Each path below is one point turned by a fixed rotation once a step. After each direction that follows a path, write how fast that rotation turns it, in degrees per step (0 if it stays still).
Each turn is a multiple of 5 degrees from 10 to 175, or 0.
Each row of a path follows its step; steps can be skipped.
Path 1:
step 0: +0.94 -1.23 +1.92 +0.75 -0.49 -0.31 +0.04 +0.23 -0.93 +0.24 -1.79 -0.23
 +0.48 +0.61 +0.85 -0.53 +0.07 -1.22 +1.03 +2.14 -4.35 +0.89 +1.10 -0.43
 -2.08 -3.01 -1.88 -1.12 -1.56 +2.19 -0.48 -1.57 -0.77 +3.58
step 1: +2.34 -1.33 +0.69 +0.12 -1.02 +2.42 -0.58 +0.60 -3.64 -0.12 +1.62 -0.33
 +0.52 +1.42 -2.15 +2.13 -0.91 +1.57 +1.99 -0.64 -2.75 -0.45 -0.05 -0.59
 -1.98 +0.15 -3.31 -0.81 -1.48 -0.26 -1.35 -0.81 -2.01 -0.59
step 2: -0.22 -0.64 +1.88 +1.35 -1.62 +0.95 +0.43 -0.52 -1.01 -2.34 +0.75 +2.08
 -2.69 -0.74 +1.83 +2.22 -0.06 +3.78 -0.47 +0.60 +0.43 +1.41 +1.29 +0.08
 -0.26 +0.05 -2.21 -2.31 -2.07 +0.38 +0.01 +0.06 -0.90 -3.48
step 3: -0.74 +1.82 +4.23 +0.15 -0.41 -0.02 +0.58 -0.99 -1.81 +0.53 -1.50 -1.58
 -1.61 +0.37 +1.68 +0.11 +2.34 +0.35 +0.80 -1.14 +2.19 +1.16 +0.97 +0.30
 -0.73 -0.86 -2.32 -3.10 -1.17 +2.97 +0.30 +1.65 +1.40 +0.42
step 7: +0.03 +1.33 +3.19 -1.75 +0.53 -1.07 +0.39 -1.03 -0.62 -2.36 +1.01 +0.89
 -0.53 -1.65 +0.44 +1.45 -0.65 -0.01 -2.84 +1.09 +0.58 +2.04 -0.06 +0.36
 +1.86 -0.13 -3.43 -4.27 +0.94 -0.03 -0.43 -0.19 -1.22 -1.40
step 8: +1.14 +3.96 +3.35 -0.84 +0.59 +0.14 -1.44 -1.26 -1.51 +3.05 +0.23 -0.54
 -1.58 -1.06 -0.19 -1.23 -0.98 -1.93 +0.54 +1.15 +0.93 +0.75 +1.39 -0.20
 +0.18 +0.57 -2.93 -0.97 +0.64 +0.88 +3.18 +0.91 +0.53 -1.04
step 9: +1.01 +2.13 -0.03 +1.18 +3.64 -0.61 -1.04 +2.87 -0.21 -0.35 -1.79 -0.48
 +1.46 -0.12 +0.43 -0.55 +1.20 -0.84 +0.59 +2.85 -0.52 +0.67 +0.44 +1.15
 -1.01 +1.89 -3.89 +1.44 -1.93 -0.82 +1.90 +0.10 +1.24 -1.62
step 10: +2.35 -0.18 +0.05 +2.18 +0.37 -3.02 -0.28 +2.01 +0.47 +0.66 +1.27 +0.81
 +2.80 +0.13 +2.67 -1.71 +1.13 +0.21 -0.77 +1.17 -0.58 +0.00 +0.62 +0.14
 -0.93 -1.24 -3.45 -2.46 +0.15 -1.59 -0.23 -3.20 -0.66 +0.52
step 11: +2.04 +2.24 -0.44 -0.33 -0.18 -0.40 -2.27 -1.22 -3.18 -0.06 +3.75 -0.79
 +1.36 +2.23 +1.18 +0.29 -2.69 -0.57 -0.94 +1.00 +1.80 +1.69 +0.43 -0.21
 -1.01 +0.38 -2.20 -1.87 +0.02 -1.09 -2.59 -0.67 -0.53 +0.15
step 12: +1.13 +2.90 +1.28 +1.93 +1.11 +0.32 -1.05 -2.04 -1.69 -3.45 +1.34 +1.23
 -2.63 -1.33 +0.00 +0.92 -0.36 -0.54 -1.49 +3.65 -0.72 +3.51 -0.54 -1.75
 -0.07 +0.84 -1.47 +0.09 +1.12 -0.09 +0.17 +0.17 +0.48 -0.17
step 13: +1.02 +2.29 +1.61 +3.72 +1.26 -1.05 -2.32 -0.45 -3.01 +2.21 -0.95 +2.07
 -0.86 -0.50 -0.47 -1.42 +2.95 -0.95 +2.00 -0.21 -0.19 +1.34 -1.52 -0.17
 -0.18 -0.85 -2.16 -0.58 +2.25 -0.01 +1.90 +1.12 +0.58 -0.92
Directions:
-0.89 +0.04 +0.91 +0.59 +0.67 -0.17 -0.56 +0.25 +0.83 +0.39 -0.24 -0.08
 -0.75 -0.83 -0.05 -0.65 +0.95 -1.01 +0.45 -0.74 +1.03 -0.41 +0.20 +0.51
 -0.23 +0.48 -0.07 -0.26 -1.02 -0.22 +0.91 +1.13 +0.37 -0.56 -> 70
-0.14 -0.07 -0.55 -0.63 -0.45 +0.56 -0.41 -0.41 -1.14 +1.24 -0.50 -1.16
 +0.69 +0.80 -0.48 -0.32 +0.10 +0.17 +1.37 -0.60 +0.94 +0.27 -0.38 -0.35
 -0.17 +0.76 -0.70 +0.05 +0.42 -0.96 -0.29 +0.61 +0.07 +0.04 -> 145
+0.26 +0.56 -0.74 -0.24 -0.35 +1.06 -0.61 -0.58 +0.47 +1.18 +0.41 +0.66
 -0.75 +0.16 +1.07 +0.57 -1.50 +0.15 +0.11 +0.55 +0.71 -0.27 +1.03 -0.05
 -0.06 +0.06 +0.37 +0.56 -0.85 -0.25 +0.47 -0.05 -0.34 -0.77 -> 115
